Families of rows that turns and mirrors carry onto each other, the same ones carrying the whole set onto itself: the rest of each named row's family, in list order
4 families of 4 rows
muk: [-25  19 -14  45 -20  40  18  44 -33 -11  32  -5 -42  -2  14   1]
Gimi: [  3  22 -23  29 -27  -2   5  40 -40  10  50 -14   7   6 -24 -19]
senu: [ 10  13 -12  27  -9  33  18   0 -32  -3 -21   8 -16 -26   8  25]
pota: [-15  28  -9  25 -24  27  16   7 -28   2 -30   8 -10 -33  20  22]
lataf: [  2  10 -16  31  -2  30  -3  -7 -25   4 -29  -9 -21 -15  25  14]
Gule: [ 10  22  11  20 -24  34   8   3  -9  -4 -19   5 -13 -17  24  16]
Kolo: [ -7  13   0  35 -19  51  27  24 -11  -4  42 -11 -31  -7  19   0]
pef: [ -8   9 -24  27 -17   1 -14  46 -32  15  37 -35   5  13 -19 -16]
Robom: [ -8  27 -21  23  -2  -2 -13   0  -7   5 -10  -7  42 -12 -13  -4]
Fega: [-34  32 -23  14   5 -10  -7  -5  -6  13  -2  -5  29 -13  -1 -16]
Kivaz: [-23  34 -19   6   5   1  10  -3 -19  10 -11  13  29   7  -8 -20]
Tef: [-29  42 -12  18  -7  -9 -18  -1 -34  10 -11 -10  28  -1 -17  -7]
pivug: [-18  45 -14  36 -30  52  19  35 -20 -10  35  -2 -31   1  20  -3]
Zakud: [-32  17 -27  30 -10   6  -7  22 -48  17  50 -24   7   7 -24 -17]
rebub: [-17  15 -33  16  -9  18 -14  38 -16   7  53 -21   7  15 -18 -17]
dov: [-19  45 -16  36 -24  38  11  32 -13  -1  39 -33 -38 -16  20   1]

Which other rows belong to the same family as Gule? Kolo, Tef, Zakud
Which other rows belong to the same family as Kivaz? Gimi, lataf, dov

Families of rows that turns and mirrors carry onto each other, the same ones carrying the whole set onto itself: the rest of each named row's family, in list order
7 families of 5 rows
dabu: [-11 -11 -41  12 -19 -21  20  -7  -2   7  -8 -33  13  30  35   5   3]
kif: [ 26  23  19  20 -28  -1  -9  -4 -11  21 -34  -7  10  -1  16 -18 -21]
Kab: [  3  -3 -21  -3 -30 -21  11 -18   3  10  -5 -43  10  -2  26 -16  13]
rige: [-14   7 -23  11 -22 -21  18 -15   3   8 -10 -60  10  27  28  -8  -1]
rigo: [-17  19   2  14 -18 -11  42 -15 -20  12  -2 -42  20   3  25 -11   4]
katir: [ 25  27   1  11  27  34  -2 -28  23 -22 -16  -2  29  20  11  19  18]
totur: [ 13  25   0  36  -1  45   2 -18 -10   6 -36 -12   9 -13   4  18  -6]
mem: [  9  34   5  -3  27  25  -6 -36  30 -20  -5   1  13  27  35 -10  20]
bezat: [-10  22  -9  37   6  34  11   3 -14   4 -39   1  10  12  13  10 -30]
fofa: [  2  34  -2  24  10  36  41 -23 -10 -16   2   9  10  -4   7  15  -6]
seva: [ 25  16 -12   7   6 -20  15 -12  26 -17  16  -6 -13  51  10   8 -10]
zovi: [  6  37 -13  20   9  41  21 -23   0 -19 -45 -11  14  -5  13   1 -19]
zuroz: [ -6  49  -1  12   9  36  -1  -8 -15 -21 -30   9  -8   7   2  11  -8]
Luta: [  7  23 -10   7  13  32 -16 -32  30 -20  -4  -3  41  30  21  10  18]
tibim: [ 21  18 -32  17  -1 -16  24 -23  27  -4  10  -4 -26  37  26  -5   7]
Nuzep: [ -7  12  -9  -1  25  35  -7 -25   9 -29 -12   4  33  26  38  15   7]
poga: [ -6  31  -9  34   2  47   7 -15  -2  -5 -23  -8  -2  -6   0  16 -24]
Gofog: [-14  21 -24   6 -31 -28  11   5 -15  11 -18 -38  -3  20  10  -7  11]
tuvop: [ 10  10 -21 -12  -5 -18  14 -27  31  -4  13   4 -17  43   5   5   5]
lekik: [ 15  29  26  30 -23  16   6 -28 -30  14 -11   9  29  11  40  -5  -8]
Gulal: [  3  11  -9  12  21 -10   9  -2  22  -4  16   9 -13  53  21   5   2]
Vukit: [  7  15  15  -5 -35   0  -8 -24 -21  14 -41 -11  10  11  20  -7 -31]
rovu: [ 10   4 -13   8 -14 -28  21 -23  -1  10  -9 -55  -5  32  37  -2  13]
kage: [ 19   8  18  20 -29  -1  -6 -17 -27  27 -21 -31  -8  -1  31   0  -8]
kave: [  2  -5  22   2 -20  -7 -17   3 -26  15 -14 -11  15   8  30  -4 -20]
Galu: [ -9   4 -25  -3 -36 -29  16 -17   9  21 -20 -34  11  27  10 -11  -1]
Vule: [  7  30   5   8 -35   6 -21 -10 -35   0 -42  -8  18   9  28  -2  -6]
fibuk: [ 16  14  23  15 -33   5 -21 -20 -26  15 -19 -16   5  12  37  -5 -25]
nizo: [ 17  20 -22 -10 -12 -29   2 -12   4 -19  11   2 -15  45  20   7  18]
vavig: [ 29  17  -3  13 -11 -28  43 -19  -5  -9  19   1   6  40  25   2  -5]
vati: [ -3  27 -17  -3   9  33  -4 -48  30 -14 -14  13  17  36  23   8  15]
bop: [-16  39   2  11   4  45   7 -28   0  -1 -41   2  -3   9   4   4 -23]
miku: [  1  28  -1  14  10  10  21 -29  19  -8  15   0  45  30  24  -2  33]
ludap: [ -8  42 -29   8  13  21  -7 -25  18 -24 -12   3  17  40  22   7  36]
pap: [ 27  22  -9   8  23 -13  23 -19  30 -16   3 -18  -4  52  15  10  15]

Which other rows belong to the same family as kif? Kab, mem, zovi, tibim
Which other rows belong to the same family as zuroz? Gofog, Vule, nizo, ludap
Which other rows belong to the same family as Vukit? tuvop, Galu, vati, bop
Which other rows belong to the same family as rigo? fofa, lekik, vavig, miku
Which other rows belong to the same family as Nuzep? dabu, bezat, Gulal, kave

Families of rows that turns and mirrors carry onto each other, the same ones carrying the whole set onto itself: the rest of each named row's family, in list order
7 families of 4 rows
zame: [  8   3  14  27  21   6 -16 -30   8 -61  34  20 -16   1  -2  -4  -5   5
 -19]
Rato: [  5  13  28  31  16  30 -25 -38   7 -47  27  18  -9  -6   1 -10 -16 -12
   6]
Zotos: [ 15   1  40  21  23  30 -11 -50  -2 -46  35  17   2   1   2 -10  -7  -7
  -3]
keti: [  3  17  -5  10 -10  13  21 -24 -27  28  29  10  27  -8  26  -5  10   7
 -39]
puza: [ 18  -7  29  22  26  24 -16 -30   6 -47  25  16 -19  -3  22 -10 -16  -5
  -7]
lum: [ -3  11 -15   7  -3  26  20 -18  -8  43  34  15  22  -6  17  -3   6  -2
 -22]
ludag: [-13 -10 -25  -4  -2   6   0 -24  -4  36 -11   7   2 -34  -7 -14   5  -5
 -30]
Vumer: [  3  22  20   3   1  33  -6 -48   1 -54   8  18 -21 -21 -22  -3 -18   1
   8]
Lur: [  6  28   9  -4   0  39  -2 -56  -7 -53  -2  -2 -28  -5  -9 -12  -1   2
   2]
duga: [ -5 -17 -12  -6 -14   6  17 -18  -4  34   6  -4   8 -28  -6 -16  16 -10
 -36]
nesa: [  4  20   8  -8   5  27 -20 -38   1 -45  11  23 -37 -12 -13 -12  -7   2
  19]
lusam: [ -4  25   7  -6  23  29  -3 -37   3 -43  -1  17 -22   8 -19 -13  -8  -8
  20]
sek: [  4   3  23  22  31  41 -11 -44  17 -48  21   8   3   1   1   6 -13  -6
  -2]
veri: [ -5  -9 -13   8   4  12  11 -19 -18  29 -13   1   8 -28  -6 -31  18 -10
 -43]
pera: [  1   2  21  19  22  29 -11 -41  22 -49  42  17  -6   9   8  -3 -13 -10
  -6]
bev: [  2  11  15   3   3  30 -11 -36 -18 -55   8   6 -34 -20 -26 -15   1   0
   7]
tibi: [ -9  20 -31   7  -4  21  18 -31 -18  25  24   5  28  -2  20 -22  15   8
 -23]
ledu: [  3  -2 -16  -3  -4   1  16 -14   7  31   4  16 -11 -13  -1 -19  -2  -7
 -60]
gis: [  1  -8  14  11  20  33 -23 -44  19 -46  35  20 -18  -4   3  17  -6  -7
  -6]
zoruk: [ -2  29  19  -8  -4  22  -5 -39  -3 -64   1  20  -9   7 -15 -11   7   0
  -6]
rom: [-11  22   3 -14   9  24  -7 -40   2 -57   2  15 -30 -13 -17 -14  -8  -6
   7]
sogin: [  7  -3 -13   2 -17  16  19 -27 -29  33  39  13  15 -11  19  -9   9   8
 -30]
zaf: [  1 -25 -20  -4  -6   9   8  -9   6  20  -1  19   4 -36   4 -23   9   3
 -43]
leg: [-24  18 -22  -1 -10  10  12 -24 -25  23  16   2  15   4  26  -4   0  -3
 -43]
Tor: [  2  -6 -13   8 -16  -2   6 -13 -11  26 -12   3  -4 -29  -7 -26  12   0
 -46]
Ker: [ 15 -11  -7   5  -6   0   3  -9 -23  33  -2  16   5 -18  -8 -37   4  -4
 -38]
Roler: [-10   9 -12   3   4   5  22 -23 -23  40  32   5  16 -17  17 -16  18  -3
 -25]
Vob: [ -8   8 -10  11 -10  28  15 -33 -36  26  24   4  21 -17   9  -2  18  12
 -47]

Which other rows belong to the same family as keti? pera, rom, Tor
Which other rows belong to the same family as nesa? sek, veri, sogin
Which other rows belong to the same family as zaf? puza, Lur, tibi
Which other rows belong to the same family as gis? lusam, Ker, Vob
Which other rows belong to the same family as duga? Rato, Vumer, Roler

